The rows of Y fall into 3 groups, which share some directions, and each row is roughly a mix of its group's hidden directions.
Y (95 x 10):
[[ 38  29  25  -2 -44  13  16  10 -11 -28]
 [ 14 -36 -29   9 -14  -4 -36  35  -3 -35]
 [ -4  23  -1  24  -9  -7  40 -55  -9 -20]
 [-22  15  -2  -8 -32  35  48 -21  12  22]
 [-15 -19 -33   1  15  37 -27  16  44 -12]
 [ 40 -11 -16  50  -9  22 -22 -15  17  14]
 [-23 -12 -20 -10 -35  12  33  25  31  33]
 [  1 -12  -6  31  28 -13 -32 -48 -13  29]
 [-34  32   3  10 -14 -57 -18  11  -9  -4]
 [-45  -1 -11  23  41  -2  31  30   4   8]
 [ 13  -8 -19   5  68 -17  -5  28   4   1]
 [ 13  48  16  -1  17  42 -35  -2 -20  -7]
 [ 19  -7   1   4  -3  -8 -29  22 -10 -66]
 [ 13 -30   2  -9  63   6  -1  19 -21 -20]
 [-28  17  -5   0 -13  45  24 -29  34 -23]
 [ 29 -27  -8  28  10 -15  32   6  43  27]
 [ -9  40  33 -10   1  18   4  12  10  53]
 [-11  23  -7  40 -28  16  29 -26  34 -19]
 [ -9  28 -37  13  29  11 -30  -3  46   4]
 [ -9   9   2  -1  34  19 -39  31  41  22]
 [ 10 -26  -5  19  44  -6  28  20  40  20]
 [-30  12 -33  -7  -5   8  35 -50 -11  15]
 [ -5  14 -21  30  52  -1  16   9  24 -34]
 [-10  -7 -41 -16  15 -22 -45  24 -13 -27]
 [  5 -31   5   8 -25 -43  28  10  16 -41]
 [ 35  30 -10  23  -2  37 -20 -24   1  36]
 [ 15  13  48 -22  29  12 -31  23  -5  26]
 [ 23 -16  49 -19  33  16 -13  -2 -10  35]
 [  9 -30  -5  12  48  22 -37 -22   8 -22]
 [ 12   5  -8  30  47  -1 -12  28 -20 -41]
 [-18  12 -18 -21 -19  38   8 -15 -52  17]
 [-33  -5  35 -34  34  -9  17  17 -31   8]
 [ 20 -34 -10  51  37 -17  -3  -2  11  18]
 [-14  48  29 -14   5  43  13 -20   7  18]
 [-53  -6 -38 -27   9  13 -24  -1  -3  21]
 [-13  25  31 -27 -21   1 -16 -14 -53 -13]
 [-30  16  -1 -31 -16  20  -9 -16 -55  12]
 [ -2  40  15  -4  26  19 -58  -6  -1   3]
 [-14 -14  13   0 -27  65  -9  -3 -26  -6]
 [ 24 -24   6   4 -36  25 -35 -36   4  24]
 [-12  52 -13 -25   5 -40  -9   6  19 -24]
 [-19 -39 -22  23  50 -19  -1   0  23  -9]
 [-28 -17 -31 -47  -4  -4  -4  41  12  16]
 [ 15 -24  12 -30 -32  17 -12  49 -12 -22]
 [-21 -14 -42 -45 -14 -11  -6  11 -37   8]
 [-40 -23  18  32 -17  -3  42   8 -19  19]
 [ 25  10   9 -13  22 -32   8 -14   0 -60]
 [  6 -10 -17 -16 -19  18 -26  23 -15 -60]
 [ -1  38  30  13  23 -50  21  -8  11 -13]
 [-21 -34  -2  19  45 -36 -11  -2  16 -27]
 [ 23 -15   4   6  40 -40 -11  32 -33  -6]
 [ 24 -18  -2  47  23 -26 -22 -35  18   9]
 [ 50  12  -5  39  -4  -4 -25   1 -11 -37]
 [ 15  34  38  20   4 -53  12   2 -12  -5]
 [-19  -6  30 -41 -31 -43  10  19   9   8]
 [ -2  28 -22  -3  52 -22   3  40   4 -17]
 [ -7   3  -7 -41 -31  -2  11  -2 -56  17]
 [ 21  -3  13  51 -26   4  32  15 -29 -18]
 [  1 -16 -26 -13 -32  17 -10  20 -11 -58]
 [  1  35  -4  -1 -58   9  22  25  -7  24]
 [-12  33  -6 -20 -11  46 -14  -5 -46 -10]
 [-23 -44  -4 -12 -13 -37  43  12   0 -12]
 [ -3   8  37 -26  23  29 -10  33  36  18]
 [-41 -13  11 -25 -16 -41 -25 -23 -26   4]
 [  7   9  -5  62  -7  -3  42  20  -3 -10]
 [-11   6 -27   6  21   3   1 -62 -29  17]
 [-23 -25  13  36  11 -19 -32  20 -42  11]
 [-42 -28  11 -13  33 -46 -17   0   8   2]
 [-19  21  -9   5   2   4  26 -37  51 -28]
 [ -4  -8 -20 -42 -24  -9 -18  25 -50   7]
 [ 13 -29  -7  17 -19 -54  33 -12 -22  -4]
 [ -6  56 -21   1 -14 -11  13  -8  43 -20]
 [ -8   6  14 -18 -61 -24  -4 -11  -6  36]
 [ 16  21  28  26  43  16 -40  -6  18 -13]
 [-23   8 -20   7  23 -30  32 -48   2  24]
 [ -4  35 -11  22  18 -35 -40   4   3 -37]
 [ -5  44 -19  24   0  -2 -14 -37 -25 -36]
 [  4 -17 -10  18 -13 -29  38 -43 -27  25]
 [ 32 -37   1  51  19  19 -19 -12  -9 -10]
 [ 22 -32 -10  20 -35 -22  47  -3   5 -20]
 [ -6  16  -6  43 -20   7  40 -24  36 -17]
 [ -2  38  -7 -14 -15  23 -39  23  21 -36]
 [ -9  15 -12 -20  20 -30   6 -35 -35 -41]
 [  3  27  35  29  27  22   7 -26  31  26]
 [ 29 -14  28  17 -10  -8  50 -10 -36 -15]
 [-14  11  25 -17 -25 -39 -38   1   5 -39]
 [ 16  12  40 -10 -25 -38 -10  19  28 -31]
 [ -7 -26 -18   6  42  24  47  19   1  19]
 [ -1  -4 -28  21 -12  21   9 -57 -31  14]
 [  4  -4 -16 -21  41  30 -46 -17  20 -15]
 [ 30  -1 -10  26  49 -32 -11  22  -9 -24]
 [ 23 -12  -5  18  35  29  50  21  10  18]
 [ 11  41   1  33 -29  31 -28  -1 -15 -25]
 [  2  36   1 -32 -50  20 -16  -1  -7  28]
 [ 12  50 -16  38 -40 -12  -5  17   6  -2]]
Here is one row from each group, named. Which group is each of the other rows in?
[  7  47  15  -3  25  33 -44   8   0 -11]	D
[-12  15   3  16 -50  22  41 -22  24   2]	U
[ 19 -44  -2  20   5  50  -9 -17  21 -18]	F

[-27   4  17  -7  44   7 -21 -21 -47  14]	D
[ -9 -27  30 -25  13 -55   7 -16 -19 -13]	U
[ 21 -40 -11 -11 -10  21 -23   5 -23 -49]	F
[  1  28  -8 -24 -27  57  -2 -15  18 -20]	U
[ 27  25  16  -8 -51 -34  15 -13  -6 -21]	U
[ 11  27   4  14   0  16  18  22 -25 -60]	U
[ -3 -27 -31  -8 -24  30 -32  43   6  13]	F
[  8   8   0   4  26 -39  18 -30  32 -42]	U
[ -4   1 -11  25 -24 -43  47 -26 -11  12]	F
